The rows below come in pairs that one turn or mirror swaps. Which row does each named row swap with?
Q300: [ -6.5  -8.6  -7.3  -6.1   2.6  -9.6   1.1  29.4   0.9  -1.8 -16.2  -6.4
   3.5   5.6 -10.5  -0.4  17.6  -6.0  -9.4  -1.4   0.0   2.7]
Q811: [  4.4  -9.6  -6.4  -2.0  10.4 -15.1   1.3  42.0  -2.1  -9.0  12.9   1.9
   3.8   1.3  -9.5   3.5  -9.2  -1.1   6.6  -3.4   5.0   6.1]
Q443: [  7.1   7.8   0.9 -14.1 -18.0  -7.4  -6.7  21.3  -4.7  -2.2  11.4  -0.3
  -9.9  -4.1  -4.0  -2.9  -1.6  18.9  -4.1  13.1  -9.1   5.0]
Q479: [-10.6   0.9   0.4   1.0   7.7 -10.6  -5.8 -10.8 -11.6   2.0  16.0   0.9
  21.6  -5.0  -4.9   1.5 -19.1  -1.8   5.3  -2.1  -5.6   4.6]
Q291: [ 12.7  -3.6  -7.7 -10.8   6.4 -10.0   4.9  11.7 -13.3  -9.9   4.5  -8.7
   5.4  -7.6   4.6   4.5 -19.8 -10.5  -7.4 -12.8  13.2   2.9]
Q246: [-11.8  17.4  -8.9   1.8 -23.8  -4.3  -4.4  -7.0 -10.8  -1.1  -3.5  -5.6
 -14.3  -0.9  -7.1  -2.4   9.0   1.2  -0.9  -3.8  -6.1   7.9]
Q587: [ 10.2 -15.1  -6.8  -2.3   2.8  -3.5  -3.9   4.4  -4.8  -6.3   4.4 -21.3
  17.7   3.8  -2.3   3.3  16.5   9.8  10.6  -6.7   0.3   8.0]
Q345: [ -7.0  11.8  -6.3  -0.3  11.5  -2.0  -5.1   5.6 -32.9  -4.0   9.9  -8.4
   3.1  -8.3  -4.4  -0.1  -9.5  -6.8   4.3  -3.3   2.4   3.3]
Q538: [ 11.6  -3.8   1.1  -1.2  27.7  -3.7  -1.9   3.9 -10.2  -4.5  19.2   7.5
 -14.5  -8.3  -4.3  -2.7   4.7   1.5   8.5  -1.4   1.9   6.6]
Q205: [ -9.9  -2.2  -8.8   8.0  -3.1 -12.6  -7.5   7.6   9.8 -12.0   8.5  -6.6
   3.7   0.9 -16.3  -6.6   1.4 -32.2   5.5  -4.1   4.1  -1.1]
Q560: [  1.8  -2.1  -5.9 -21.2  -3.7   1.3  -1.6  10.5  -6.0  15.8   7.4 -14.1
   0.1 -15.6   2.7  -1.7  -2.6  10.8  -0.2  15.3  -4.5   2.1]
Q914: [ -3.4   9.5 -17.3   4.7  -8.2 -25.0  -3.4   9.8 -15.8   2.2  13.6   4.1
  -2.0   9.7  14.7   7.4   3.8   6.7  -2.1  -7.6   4.9   2.9]
Q603: [ 19.8   2.8  10.0  -3.7  -9.6  -8.8   4.1   0.9  -5.0  -4.7  -4.8  10.3
  -6.2  -3.3  -9.9   0.5 -10.0  -7.7  11.6  10.9 -17.2   6.3]
Q365: [ -3.4 -16.8  -5.7   0.2 -20.2  -4.1   9.3  -4.1  15.5  -6.4  -1.2  -0.8
  11.0   5.2  -7.1   2.7  17.6  -0.6   7.7  -4.8  -4.8   3.2]
Q203: [  2.6 -10.1  11.6  -3.4  -6.5   4.0  -1.4  -8.3 -15.6  -1.0  -5.8   0.9
 -10.7 -10.0   5.0   8.2   1.2  14.5  -2.2   3.9 -10.8  -1.6]
Q224: [ 20.4  -6.2  -5.0  10.2 -16.5  -7.0   6.8  11.3  10.9  16.7   5.6   4.5
  -9.7  -3.2   7.8   5.1  -5.7   1.9   6.7   6.5   1.9   9.0]
Q13: [-17.3   7.0  -1.8  -0.9   2.5   0.1  -0.9  28.7   0.7   1.5   7.3  -4.4
  14.9   0.6  -4.5   1.0  16.4  -0.6  10.2  -2.5 -10.7  -0.6]
Q970: [ -5.1 -12.9 -13.0  11.4   0.6  -6.5  -4.0   9.1  -1.5   4.3  -7.7  -5.2
   3.0  -7.3   7.8  -7.1 -13.7 -17.8  22.0  -8.6   6.7  14.3]
Q630: [-10.8  -0.4  -2.9  -3.8  15.7   7.1  -5.2   0.1   1.0  -2.7  -3.0  -2.8
   1.2 -19.0 -16.7   0.7 -13.9  16.2  -2.9 -12.4   4.9   7.5]
Q458: [-21.8  14.2  -4.7  -4.3 -24.8   1.0   2.7  16.5  -2.1   0.0  -4.8 -11.4
  -1.8   3.6  -6.2   2.4  -3.3  -8.7  -1.1   0.1  -0.2   4.1]
Q87: [-14.5  -5.0   1.1  -1.2   3.3  -5.5 -14.6   2.4   6.6 -12.3  -4.2  10.1
   8.3 -15.9 -25.1  -2.0  -7.3   2.4   0.4 -12.9   5.4   8.9]
Q592: [ -4.5  -5.5  -1.1  -2.9  27.0 -13.1  -2.5  16.5  19.2  -1.2  16.2  -0.3
   6.1   0.9  -4.1   1.9  -8.3   3.8  -2.5  -0.9  -4.8   2.3]
Q14: [ -7.9  -0.2 -17.1  -9.8   1.7 -22.8  -3.3  16.4  -0.9 -18.4  12.9  -9.1
  -3.2  -2.1  -9.3  -4.8   8.4 -22.0   4.9  -3.8   7.5  -2.5]
Q640: [  0.2 -16.8  -3.5   5.1 -10.3 -18.8  -1.7  20.1 -10.2   3.6  -7.9   6.5
  -2.3   8.5  -4.0   3.5  24.0   0.6  -6.9  -0.4   0.5  -0.6]
Q7: [  3.0 -27.2 -12.1  -1.3 -17.6  -6.7   6.6 -15.6  13.6   4.0   4.8   0.5
  -0.9  -6.7  -4.3  -0.7   5.3   3.5   4.9  -3.2   2.3   7.1]
Q524: [ -9.7  -3.6  -7.0   0.0  -4.2  -6.0  -5.8  29.4  -9.0  -4.8  12.5   6.0
 -25.6  -7.4   0.3  -2.0  17.4   0.9   1.4   3.3   5.5   4.1]
Q614: [  3.4  21.0   0.8  -6.0  15.0 -11.8 -10.0  20.0  16.5  -9.8  11.6  -5.4
  -1.7  -4.7  -3.7  -1.8   7.9  -6.2   7.5  -1.7  -2.5   3.4]
Q446: [ -9.1 -18.5  -4.1   1.5   7.6  -1.6  -7.7   0.2 -12.0  -1.7  -6.1   0.2
  10.4 -13.9   5.0   0.6 -10.0 -15.7   5.8  -9.2  16.0   5.2]
Q287: [  3.6   8.6 -11.4  -1.8  -4.5  -6.7   4.0   7.6  14.3  14.7  14.6  -3.9
 -10.3   7.3  -8.0  -0.6   3.1  11.2  15.6  12.8 -14.6   9.4]
Q738: [-17.4  -8.0  -0.3   2.9  -1.7  -6.4 -11.5  -3.8   3.0 -23.4   4.1   4.7
 -11.7  -1.9 -18.9   2.4   3.1  12.7   6.4  -8.0  -8.2  -3.1]
Q236: [  8.1  -9.1 -11.6  21.9  -0.7   3.6  -8.2   1.1   8.5   7.7  -5.9  -6.1
  -4.6  -3.0   0.0 -10.1   2.2  -9.8  15.4 -10.6   3.0  17.8]
Q5: [ 18.8 -12.6 -16.9   0.1  -1.3  -8.6   2.0   5.2 -24.1 -11.5  10.6  -7.3
  -0.8   5.9 -18.8   1.4  -8.6   4.8   7.9  -5.7   1.1   4.7]
Q978: [ 10.5 -19.3  -0.1  -1.9  -5.4  -6.4  -9.6  14.3  11.8  -0.7  12.0 -10.9
  13.1   8.2  -6.1  -2.0 -20.8  -3.1   0.7   1.6   7.7   7.5]
Q554: [  3.9  -9.8  -1.4  14.9   3.1  -1.5   6.3  10.4   4.3   0.8  -0.2  19.0
  -0.5  -9.2 -13.1   6.6 -22.8  11.6  -0.5 -12.8   5.1   5.3]
Q954: [ 17.7  -5.9   0.7 -11.0  -9.0 -12.5   3.8   2.1  -5.0  -8.2  -2.4  -9.4
  -8.2  -7.1  10.4   3.6 -14.2 -11.2 -13.3   1.2  -3.9   4.9]
Q951: [-7.1 -6.6  7.0 18.5  5.0  7.7 -0.7  1.0 13.0 16.4  3.1  9.9 -4.8 -6.8
 -5.0  0.5  2.0 -8.3 10.7  0.8 -8.6  0.9]
Q906: [ -5.3   0.4 -13.9   7.5  -2.0 -17.3  -6.1   2.5  -8.8  -2.0  15.0  -4.2
   0.2  18.4   6.3   5.5   6.1  14.8 -10.1 -16.1   1.5   2.8]
Q25: [ 22.2 -12.0  -4.9  -2.5 -20.7  -5.9   0.5   6.2 -16.2  -3.2   4.7  -3.0
 -21.9  -0.1 -10.2   2.7  -2.0   7.7   4.8  -1.5  -3.7   4.7]
Q482: [ 16.0   2.4  -1.1  -1.1   2.2 -10.7  -7.9  10.4 -13.5  -7.3  11.5  -0.6
  29.4  -3.2  -9.4   1.9 -10.8   0.9   0.7  -3.0  -3.9   1.4]
Q872: [ -1.1  -5.0  -4.3  -2.4 -20.1  -9.1  -5.6   7.3 -22.3  -0.9  -4.4   2.2
 -11.7   0.9  -2.6   0.8  25.0  -2.8   7.5   3.2  -0.2   4.0]
Q636: [-18.0  -6.1  -4.6   2.8  11.5  -2.9  -7.2  -5.6  -5.0 -17.0  -9.6   2.5
   5.5  -7.7 -10.2   4.5  -8.9   3.8  -4.5 -19.3   5.9  -2.2]
Q375: [ -7.9 -11.9 -17.5   2.8   2.7   7.4   8.1   7.4   1.9  13.0   4.7   4.0
   0.5 -16.1   9.5   2.8  -6.7   5.2   6.4  -3.7  19.6   5.5]
Q298: [-14.7 -21.9  -6.6  -0.9  -3.1 -13.3  -2.8   7.0  -4.4  -1.0  -5.0   9.8
 -15.7  -2.4  -0.9   3.3 -26.5   4.0   9.0  -1.5  -1.9   3.4]
Q543: [ -2.8   6.8  10.1  -6.2  -7.8 -17.6  -1.6  -4.3 -10.8  -7.0   3.2   6.9
  -8.1   2.9  -5.4   6.4   4.9   5.0   9.4  11.6 -19.5  -8.6]
Q774: [  7.5   6.7 -16.6   2.9 -10.8  -9.0  -5.0  12.4   9.5   9.0  12.7  -7.7
  -4.2   5.8 -11.9 -12.8  16.5   0.7   4.4   5.7 -11.8  18.0]
Q62: [  2.2  24.5  -8.0   1.6 -18.5 -12.3  -1.4  30.3  -3.4  -4.2   4.3  -0.8
  -7.1  -4.2   0.8   3.3  -3.4   4.1   2.2  -3.1  -4.4   4.4]
Q56: [-19.6  -8.4  -9.2  -3.1  -2.4  -8.8   2.1   2.4   0.6  -1.2  -9.6  -5.0
 -22.1   5.3  -3.3   0.9 -26.2  -2.9   8.1  -1.4  -5.2   2.9]
Q931: [ -1.6  26.1  -8.1  -2.6 -18.3  -9.4  -4.3  -3.9   5.4  -1.1  -6.5   5.2
  -0.6  -6.5  -8.1   2.7  15.9   1.9   7.2  -3.5   2.2   4.8]
Q788: [ 11.0   3.4  -7.3   2.1  21.1  -1.2   4.7   1.2  -1.4  -3.1  11.0  13.7
   1.1  -7.2  -3.4  -0.1 -22.4   4.5   7.0  -2.2  11.7   5.3]
Q310: [  4.0  -6.9   4.1  -1.1   5.6  -8.1  -1.3   1.1  -1.0   4.8  -5.5 -11.7
 -14.6  -1.9 -13.5  -4.2  -1.8 -29.0  -1.7  11.5  -2.4   7.8]
Q143: [-18.9  20.3 -15.7  -3.1  -7.7  -6.1   4.8 -13.4   2.7   3.3   5.4  -6.3
   5.5  -3.3  -2.9   2.3  -3.7  -5.8  -6.3  -3.6   3.2   4.1]
Q82: [  3.7  -7.5  -3.1  -2.9  -1.0   4.3   3.6   1.5  17.3  17.5   4.9   2.7
   3.2  -4.8 -25.2   0.1  -0.8  15.5   5.6   4.7  -4.2  12.4]
Q591: [ -0.3  26.8  -2.6  -1.8  -3.2  -2.9  -5.3   3.5  -5.5   0.2   1.5  -3.8
 -20.1  -8.4  -8.3   0.1  13.8  11.4  -2.8  -2.5  -4.3   5.7]
Q436: [ -2.9  -2.4 -11.6  15.7  -0.4  -3.9   4.9   3.0   9.8   3.1   8.2  -0.2
 -14.5  -0.8   3.2   0.2   3.2 -24.6  16.8   2.7  11.5  -5.3]
Q98: [ 19.6   2.3  -2.1  -4.6  -5.3 -12.9  12.2  13.1   4.2  -5.9   6.5   2.8
  -8.5  23.1  -5.9   2.9   5.2  -8.5  11.8   6.5   3.4   7.5]
Q405: [ -6.5  -9.8   3.2  21.9   2.5   4.5  -4.0  -3.4   2.7 -14.1   3.9  10.5
  -1.8   4.7  -7.1   7.3   1.2   3.5   4.2 -21.1   9.2  -0.8]
Q342: [  1.0 -13.5  -7.7  -3.9  23.4  -6.5   0.9  10.4  25.1  -4.8  -7.2   1.4
   6.6  -3.9  -6.9  -3.0  -6.7  -3.7   3.1  -1.9   1.2  -1.7]
Q414: [-17.0 -25.4  -4.8  -4.0 -11.8  -3.6   3.9  22.4   2.8  -4.8  13.0  -5.8
   9.9   1.2  -5.1   0.6  13.8   4.6  -1.4  -2.7   0.3   7.4]

Q446 swaps with Q872
Q342 swaps with Q774
Q978 swaps with Q98
Q62 swaps with Q554
Q592 swaps with Q287
Q25 swaps with Q291
Q365 swaps with Q205
Q13 swaps with Q951
Q738 swaps with Q143
Q587 swaps with Q310
Q560 swaps with Q538
Q954 swaps with Q5
Q636 swaps with Q246
Q7 swaps with Q14
Q630 swaps with Q591

